In the rows, 128 means zero.
Named moves (each a turn or a mirror), then the moves between two rows, first move first; the first pair answered
move F:
[131, 113, 107,  86, 162, 127, 123, 149, 114, 104, 137, 151] => [137, 114, 105,  89, 157, 126, 118, 151, 114, 103, 138, 149]
[117, 107, 136, 118,  89, 145, 141,  64, 122, 141,  85, 148] => [165, 133, 137, 145,  52, 148, 100, 118, 122, 114, 131, 129]
[124, 113, 132, 144, 115, 168, 104,  99, 118, 133, 126, 142] => [127, 110, 131, 146, 116, 171, 102, 106, 119, 132, 129, 141]
move Q:
[ 93, 138, 169,  91, 150, 111, 128, 157, 142, 145, 101, 127] => [124, 138, 108, 108, 110, 103, 151, 110, 150, 118,  88,  74]
[117, 135, 142, 123, 136, 127,  85, 201, 114, 161, 155, 149] => [149, 149, 112, 135, 145,  48, 143, 155, 160, 141, 141, 103]
[102, 132, 107, 106, 179, 130, 165, 159, 132, 123, 136, 119] => [117, 126,  74, 119, 154, 147, 169, 146, 127, 114, 129,  97]
[128, 145, 132, 183, 128, 150,  84, 178, 106, 117, 179, 146] => [138, 160, 144, 170, 166,  76, 123, 160, 147, 111, 174, 135]
move A:
[143, 131, 124, 151, 101, 140, 123,  90, 116,  94, 117, 115] => [136, 130, 142, 150, 105, 145, 120,  82, 118, 103, 105, 129]
[131, 139, 150, 163, 139, 122, 114, 126, 134, 117, 143, 133] => [134, 141, 141, 162, 136, 123, 116, 134, 134, 115, 148, 130]
[153, 122, 144, 166,  84, 146,  80, 168, 101, 100, 149, 117] => [165, 130, 118, 170, 109,  79, 139, 103, 144,  92, 123,  88]
move G:
[128, 127, 154, 148, 107, 164,  91, 142, 110, 136, 131, 135] => [129, 120, 150, 128, 100, 165,  94, 149, 109, 147, 120, 131]
[157, 150, 171, 134, 164, 103, 110, 166, 146, 124, 131, 135] => [168, 154, 161, 144, 146, 112, 100, 162, 144, 116, 135, 124]
[134, 113, 129, 129, 116, 109, 141,  77, 149, 121, 106, 120] => [127, 114, 128, 122, 119, 108, 144,  81, 149, 128, 102, 121]
[ 98, 129, 136,  80, 143, 112, 155, 163, 122, 152,  86, 120] => [ 86, 141, 155, 129, 180, 106, 152, 153, 130, 145, 114, 135]
move C:
[120, 122, 105, 164, 118, 147, 123, 106, 132, 130, 137, 136] => [122, 118, 111, 158, 114, 149, 121,  97, 132, 132, 130, 138]
[158, 132, 128, 121,  82, 150, 104, 143, 103, 130, 132, 130] => [156, 138, 126, 135,  92, 146, 102, 155, 100, 126, 144, 128]
[124, 105, 142, 133, 109, 178, 113,  74, 122, 136,  89, 153] => [142, 119, 172, 141, 105, 172,  92,  94, 126, 133, 108, 162]
Now pairs of rows:
Each pair is 2 to 3 moves apart.
[ 99, 110,  60,  62, 134, 106, 180, 104, 117, 151, 110, 123] => [ 90, 137,  91, 164, 197,  96, 167,  85, 128, 130, 159, 144]
G G
[114,  98, 118,  73, 121, 152, 133, 142,  99, 158,  99, 148] => [123, 104,  99,  75, 130, 118, 165, 115, 121, 151,  93, 128]
A A
[131, 131, 130,  88, 180,  90, 162, 204, 129, 133, 168, 168] => [151, 123,  45, 161, 134, 119, 193,  91, 119,  96, 144, 109]
G F Q
[116, 129, 171, 127, 132, 158,  99, 138, 118, 145, 124, 159] => [144, 148,  97, 163, 122, 117, 131, 139, 127, 106, 151,  97]
C G A
[141, 138, 169, 142, 116, 124,  73, 145, 117, 142, 155, 156] => [162, 146, 144, 145, 113,  76, 116,  91, 153, 130, 132, 123]
A A G
[107, 119,  97, 150, 105, 165, 109, 127,  89, 145, 115, 160] => [120, 147, 119, 186, 145, 119, 108, 150, 113, 126, 159, 161]
Q G A
[111, 126, 128, 130, 160,  94, 159,  93, 142, 134, 101, 133] => [135, 115, 128, 132,  93, 154, 117,  82, 117, 135,  92, 126]
Q C
[107, 129,  92, 158, 159, 139, 130, 132, 120, 111, 134, 110] => [106, 112, 138, 109, 149, 160, 118, 116, 123, 143,  95, 142]
C C Q
[100, 111, 101, 130, 141, 124, 159,  85, 127, 127, 108, 125] => [101, 116, 141, 119, 162, 113, 153,  98, 135, 139, 108, 148]
A Q
[152, 130, 145, 130, 144, 106, 130, 146, 123, 115, 156, 119] => [138, 119, 112, 136, 135, 136, 133, 143, 107, 110, 152, 107]
C Q
[175, 154, 172, 145, 108, 142,  83, 135, 113, 116, 133, 145] => [192, 147, 134,  99,  79, 122, 112, 121, 125, 118, 105, 114]
Q Q G
[124, 128, 161, 173, 154, 122, 149,  39, 157, 125, 104, 138] => [137, 150, 138, 218, 140, 151, 105, 133, 125,  95, 179, 125]
F Q C
[133, 110, 159, 151, 121, 190,  83, 115, 112, 112, 151, 147] => [170, 135, 157, 168, 120, 139, 102,  92, 147,  92, 154, 124]
Q G Q
[125, 124, 130, 171, 172, 143, 117, 160, 136, 125, 139, 150] => [103, 111, 117, 158, 176, 146, 140, 128, 134, 133, 116, 150]
F C
[130, 118, 179, 121, 132, 148, 106, 169, 126, 157, 133, 169] => [119, 127, 158, 159, 150, 144, 111, 175, 117, 142, 160, 161]
G C
[129, 133, 115, 133, 124, 101, 146,  87, 144, 123, 116, 121] => [ 97, 114, 130, 125, 128, 146, 130,  99, 118, 145, 105, 149]
F Q F
[166, 135, 106, 165, 114, 136, 101, 142, 152,  96, 146, 120] => [172, 133,  98, 138, 118, 108, 121, 140, 165,  95, 137, 110]
Q A G
[119, 116, 152, 162, 164, 122, 151,  82, 148, 156, 115, 152] => [168, 129, 139, 183,  99, 155, 112,  92, 137, 134, 133, 134]
Q C F
[117, 124, 147, 128,  94, 158, 102,  94, 106, 134, 116, 126] => [135, 145, 152, 150, 118, 109, 124,  76, 141, 122, 122, 119]
Q G Q
[126, 114,  96, 143, 140,  80, 168, 116, 152, 125, 130, 107] => [127, 109,  90, 128, 127,  85, 170, 119, 151, 127, 123, 104]
F G F
[110, 129, 100, 125, 107, 149, 111, 138, 124, 129, 145,  83] => [128, 137, 118, 132, 101, 145,  98, 141, 130, 124, 151,  88]
F A F
[120, 128, 105,  77, 113,  90, 142, 155, 156, 129, 126, 106] => [103, 125, 125,  79, 134,  85, 146, 135, 162, 140, 116, 126]
G C C
[105, 104, 148, 121, 157, 171, 109,  83, 128, 154, 111, 144] => [123, 133, 152, 112, 191,  94, 134, 124, 160, 141, 139, 128]
Q A Q
[103, 120,  96, 110, 136, 153, 125, 157, 109, 159, 141, 104] => [120, 131, 117, 122, 135, 149, 104, 171, 112, 152, 160, 110]
C G F
[145, 114,  96, 192, 139, 158, 135,  74,  93, 144, 102, 122] => [134, 127, 164, 182, 172, 148,  99, 148,  96, 157, 134, 166]
F Q
[136, 133, 148,  97, 114, 116, 116, 171, 138, 126, 137, 124] => [140, 129, 137, 104, 112, 103, 143, 105, 151, 123, 105, 113]
A Q A
[133, 116, 113,  85, 111,  94, 159, 128, 133, 133,  97, 128] => [114, 104, 130,  79, 104, 135, 136, 141, 112, 148,  99, 150]
Q A Q
[150, 131, 138, 147,  94, 161, 113, 103, 125, 134, 124, 136] => [152, 144, 146, 143, 108, 148, 105, 150, 123, 130, 151, 138]
G C C
[114, 112,  99, 102, 122, 123, 168, 185, 118, 121, 152,  89] => [166, 134, 165, 111, 103,  99, 134, 172, 155, 115, 156, 104]
A C F
[ 98, 111, 154,  53, 150, 149, 147, 112, 128, 166,  71, 175] => [169, 120, 139,  76,  71, 157, 129,  67, 142, 137,  63, 139]
Q C Q
[134, 133, 148, 145, 146, 110, 130, 108, 137, 122, 132, 142] => [142, 121, 132, 117,  99, 145, 103, 143, 118, 123, 134, 135]
A G G
[133, 132, 130, 175, 118, 160,  96, 121, 111, 124, 151, 135] => [113, 134, 163, 159, 166, 109, 125, 119, 134, 137, 141, 152]
Q F
[163, 139, 100, 134, 100, 112, 123, 146, 126,  97, 147,  90] => [123, 118, 132, 109, 116, 159, 100, 178,  96, 129, 144, 130]
C C Q
[174, 140, 120,  55,  61, 115, 111, 173, 114, 128, 123, 103] => [155, 130, 163,  36,  78, 125, 107, 142, 118, 157,  96, 140]
F Q C
